Rows swapped in pairs by one turn or mirror: which row each one swaps with:
The rows were stretched afterwards, more along some directions than others.
k200: [-13   6 -15  -7   6   2  28 -23   6   3  -2  35 -22 -22  -2  -4]
k286: [-16  22 -17 -18   7  24   1   4   2  -5   0  14 -21  -6 -14  -3]
k804: [ -4  -3  -5   5   4   3   4  -5  -8  -5 -10   5  -5 -19   5   0]
k890: [  9  -9   8  17   2 -16  12 -17  -4  -8  -5  -4  -3   2  15  12]
k774: [-15  11  -4 -11  -1  -4   5 -25  10 -10   6   0  -5 -16   5   0]
k680: [ -7   3 -10   4   3  -7  10 -17  13  -1 -10  27 -14 -20   2 -12]
k228: [-16   6 -13  -1  -2  -6  13 -10   5   2   1  30  -6 -12  -1  -5]
k185: [-20  17 -14 -22   4  25   0   2   3  -4   8  11 -22  -6 -20  -8]
k977: [-10   9   0  -9   2  -3  -5 -28  -2  -6   8  -1 -14  -5   0   9]
k688: [  0  -1  -2  -5   5  13  -1  16  -7 -21  15  -7   0   1 -17  -3]
k163: [-20  19 -21 -26  12  24   5 -10  -5   6   6  17 -20 -14 -19   2]
k666: [-18  13  -7 -20   2  13 -18 -11  -6   4  -1  -7   1 -10   4   2]
k548: [-11  12 -17  -9   2  19   0   5 -11  -2   7  15 -20   9 -20   8]
k449: [ 12  -6   4  13   7 -13  -8 -11  -3   3   3  -6   0  16   3  12]
k253: [  5 -15   3  10  -1  -6  -3   5  -6 -11   4   1   2  21  -1   1]
k261: [  3 -11   0   9  -8  -7   3  -7  -8 -10   9  -1  13   7   7   7]
k749: [-21   9 -11 -17   4  -2  21 -12   5 -12   8  27 -15 -21 -11   1]
k81: [-24  13 -16 -20   0  25  -5  -1   4 -11  14  12 -14 -24 -23  -8]
k874: [-14  17 -16 -12   5  17   7   4   1   8  -8  23 -23  -4 -17  -1]
k748: [ -2   3 -10   1   3  -7   0 -10   2   4   0  16  -2   3   3  -7]
k108: [  9  -7   3   8   2  12  -9  12 -16  -6   5  -8   3  16  -5   9]
k105: [  2  10   3 -10  11  14 -12   6  -3  11  -5 -10   2   9  -4   3]
k47: [  6 -13  11  11   6 -24  13 -11   2  -4  -1   4   8   3  10   5]
k846: [-15  -4  -7  -8  -6  14  -9  -3  -2  -9  15   6  -7   1 -16  -4]
k374: [  5  -1   1   8   5   8  -9   6 -10  10  -6  -3   3  10   3   5]
k975: [ 10   5   3   5   9  10  -2  14  -9   4 -13  -5   1  11  -2   9]
k420: [ 11 -15   0  18   3   0   0   6  -6 -15   5  -5   2  11  -4  -1]
k675: [  7  -9   7  20   3 -23  18 -14   9  -5  -1   7   7  -2  19   1]
k592: [  5 -14  -7  13   0 -13  19 -18  -4  -2   2  17   2   0  12   3]
k119: [-19  10 -15 -11   2   9  24 -12   4 -16   3  21 -14 -21   2   2]
k816: [  0  -7  -8  -1  11  -3  16 -23  -7  10   0  21 -14  -2   3   0]
k782: [ -2   6   3  -4   9  -4   3   1   5  -7 -10  -3   9  -8  14   2]
k106: [-17   9  -8 -16  -2   0   9 -16  11  -8   7   6  -5 -11   1  -9]
k651: [  6  -9   5   2   2 -10  -8   3  -5  -5  -2   3  12  -7   6  -3]
k440: [-26  19  -8 -30   3  25  -7   9  -2  -8  13   7  -6 -19 -24  -8]
k264: [-27   8 -11 -17  -9   6  -2 -23  -1  -3   2  10 -13  -8  -5 -12]

Swapped with k47: k749
Swapped with k651: k264
Swapped with k286: k374

